((4, 4, 4, 4, 4, 2), (7, 4, 1, 5, 4, 6), (6, 4, 2, 4, 5, 5)) → 4
((23, -11, -47, 3, 16, -20, 12), (3, 6, -20, -9, -27, 14, 39), (21, 9, -48, 27, 30, 14, 22)) → -11
((61, 67, 61, 71), (81, 62, 85, 63), (58, 54, 24, 75)) → 67
((-455, 484, 315, -593), (601, -321, -513, -381), (-33, -90, 430, -433)) → 484
((13, 39, 49, 43), (43, 43, 96, 53), (41, 7, 50, 46)) → 39
((6539, 5829, 8072, 5978, 5639, 3761, 1735), (8351, 1635, 8790, 3394, 2756, 2549, 7675), (6828, 2983, 6206, 6129, 5676, 5019, 6355)) → 5829
((-42, 14, -4, 22, -9), (-24, -2, -10, -18, -26), (13, -6, 30, -29, -22)) → 14
---
[-5.91 -2.25 -0.96 -4.77] out -0.96
[ 1.29 -5.59  0.60  5.06  0.98  3.58] out 0.60
[-0.13 -0.04 -1.50 -2.93 -1.62 -4.35] out -1.50
[ 2.01 -0.96  1.54 -2.14  1.38  2.54  4.58] out 1.54
[ 0.41 -0.08  2.56  5.94] out 2.56
[-5.44 -0.37  0.41  0.27 -0.56 -0.92 -1.06] out 0.41
[-2.81  3.51  0.75  1.16 -0.70 -4.60] out 0.75
---
[52, 11, 45, 82, 21, 56] yields 45
[[3, 3, 6, 4, 4, 8, 5], [3, 8, 3, 7, 7, 3, 2], [2, 5, 6, 7, 5, 7, 6]] yields 7
[[24, 77, 49, 52, 31], [27, 75, 49, 52, 33]] yields 75
[-671, 439, 698, 152, -588, -226] yields 698
[4862, 7806, 1747, 7533, 7953] yields 7806
[917, 176, 68, 818, 565, 601, 298] yields 818
[[5679, 4817, 8498, 6050, 7596, 9840, 5204], [5465, 4526, 7879, 6969, 2909, 6527, 5097]] yields 6969
[[78, 187, 52, 59, 200, 178, 18], [58, 174, 26, 42, 208, 152, 38]] yields 42
---
[[ -67.290 -184.975 -112.057   69.267   -6.119 -202.835  -99.036]
 [ -85.277  -70.039  -22.941   55.177  171.061   11.668  -92.009]] Answer: 55.177

[-0.29  1.00 -0.02 -1.41  1.88  1.79  0.06] Answer: 1.00

[ 0.18  0.12 -0.17  0.15] Answer: 0.12

[ 0.135  0.882  1.761 -1.197  0.603 -1.533] Answer: 0.603

[ 20.37 -11.37  -6.27  -2.67   4.50 -15.70  15.89] Answer: 4.50

[[ 0.18  0.27  0.38 -0.23  1.09 -0.37 -0.65]
 [-0.26  0.04  0.58 -0.78  1.93  0.22 -1.33]
 [ 0.49  0.23  0.53  0.17 -0.11 -0.89 -0.05]] Answer: 0.58

[  0.4  -1.3  16.3 -10.1  -5.6   5.2] Answer: 0.4
---
[5.25 5.63 5.31 5.54] Out: 5.25
[ 2.37  1.44 -4.08  2.43  3.97  4.90] Out: 2.37
[ 1.69 -3.43 -0.58 -5.29 -3.73 -5.48] Out: 1.69
[-2.89  1.84 -1.06  5.29 -2.60  2.15] Out: -2.89
[ 1.22 -1.85  4.68 -2.21 -0.52  0.25 -0.68] Out: 1.22
[ 2.00  1.55 -1.51  4.36 -1.17] Out: 2.00
[ 0.34 -0.29 -0.71  0.93 -2.48  5.07] Out: 0.34
[ 2.45  2.04  0.49 -4.27  2.66] Out: 2.45
---
[[ 4.26  4.04 -0.84  3.51  4.26  3.92  3.50]
 [ 0.00  5.11 -0.84  3.91  0.00  4.00  3.55]] ⇒ 4.04

[[-4.78  1.66 -0.39  0.29 -2.70 -2.53 -4.66]
 [ 0.24  1.03  0.46  1.20 -3.06  1.44 -1.12]
 [ 0.56 -3.13  1.53 -1.18  1.36 -1.80  0.35]] ⇒ 1.03

[[-2.06 -0.19 -2.24 -1.68 -0.80]
 [-1.25 -1.39 -4.38 -2.57 -0.89]] ⇒ -0.19

[[-4.77  1.20 -2.43  2.33  3.30 -4.63]
 [ 3.50 -2.57 -0.24 -1.43 -2.99  1.57]
 [ 0.69  1.80  0.09  0.04 -0.13  0.10]] ⇒ -2.57

[[ 3.49 -0.70 -1.49 -2.22 -4.99  5.16]
 [-5.56  2.07 -1.05  4.52  2.65 -4.63]
 [-2.31  3.80  3.49 -0.38  0.59  0.03]] ⇒ 2.07

[[-1.20  4.25  0.80  1.64  1.93 -2.22  0.63]
 [ 2.90 -0.53 -1.99 -0.57 -2.57  0.40  2.88]
 [ 3.86 -0.62 -1.77  0.52 -0.33 -0.64 -1.02]] ⇒ -0.53

[[-0.43 -4.09  1.80  0.97 -2.15  1.04 -0.50]
 [-0.79 -1.93  3.14  2.64  2.47 -3.22  1.28]
 [-4.32 -0.06 -2.89 -2.04  2.82  0.92  2.58]] ⇒ -1.93
---
[ 0.12  3.78 -2.35  3.85  5.89  4.50] -> 0.12, 4.50

[-2.45 -3.24 -5.05 -2.64  0.82] -> -2.45, 0.82

[-3.12  1.01 -3.71  2.62  1.55 -4.38] -> -3.12, -4.38

[[-2.27  0.76 -4.46 -0.42 -0.81  0.01]
 [-1.32  0.66 -1.02  0.29 -0.61  0.69]
 [ 2.75 -1.80 -3.22  3.34  2.03  5.75]] -> -2.27, 5.75

[ 0.82  4.27 -5.92 -3.53 -2.39] -> 0.82, -2.39

[[ 2.20  2.11 -1.51 -1.92  2.42]
 [ 1.69 -2.27 -4.18  2.46  0.65]
 [-2.70 -0.80  0.20 -3.71 -2.95]] -> 2.20, -2.95

[0.84 4.60 5.01 2.78 3.30 2.99 4.17] -> 0.84, 4.17
---
[[ 1.23 -3.38 -3.21  1.63  4.01]
 [ 4.01  3.78 -0.89 -4.57 -2.38]
 [-1.53  0.98 -2.38  4.73  5.27]] 4.01

[[ 4.48  0.68  1.45 -1.14]
 [-2.77 -0.64  2.93 -4.14]
 [-0.44 -0.39 -0.48  3.45]] -1.14

[[ 1.24  2.57 -0.16 -1.11  4.42]
 [-1.39  1.17  1.31  0.84 -1.50]
 [ 3.52 -0.91 -2.66  0.98 -0.54]] 4.42

[[ 0.90  2.39 -1.74  2.45 -3.33]
 [ 0.22  3.59 -4.08  0.21  0.15]
 [ 2.14 -1.44  4.11 -1.73  4.97]] -3.33

[[ 4.56 -0.93  1.96 -4.06  0.49  4.55]
 [ 0.05 -0.04  0.03 -0.07 -0.03  0.04]
 [-0.26  2.37  1.21  0.14  2.17  0.05]] 4.55

[[ 2.13 -3.43  2.94  2.01]
 [ 2.21  3.34  3.19 -2.95]
 [-1.82  3.85 -4.36 -0.89]] 2.01

[[ 2.63 -5.88  2.92 -4.19]
 [-0.96  0.65 -0.33 -1.16]
 [-0.39  2.71 -0.67  2.44]] -4.19
---
[-0.74  4.02  3.86  1.09  4.24] gives 3.86
[ 2.10 -1.98  4.22 -0.94 -2.93] gives -0.94
[-4.69  4.47 -4.47 -0.53 -0.80] gives -0.80
[-4.44 -1.20 -1.41 -0.25 -0.43] gives -1.20
[-5.62 -2.31  2.38 -4.71 -2.37] gives -2.37
[ 0.95 -4.42  0.61 -4.93  1.11] gives 0.61
[ 4.77  0.37 -5.03 -0.15 -4.48] gives -0.15
---
Q: array([ 0.87, -5.24, -2.20,  1.48, -2.02,  1.96])
A: 1.48
Q: array([-4.98, -1.60, -3.91, -1.25,  0.04,  1.19])
A: -1.25
Q: array([ 1.18, -0.60, -4.36, -1.95, -3.24,  4.61])
A: -1.95
Q: array([ 3.05, -5.07, -2.96, -5.52,  1.39,  0.54])
A: -5.52
Q: array([ 5.31,  2.58, -5.19,  0.79,  0.12, -0.23])
A: 0.79
Q: array([-2.41, -1.42, -1.52,  1.19, -3.41, -5.65])
A: 1.19
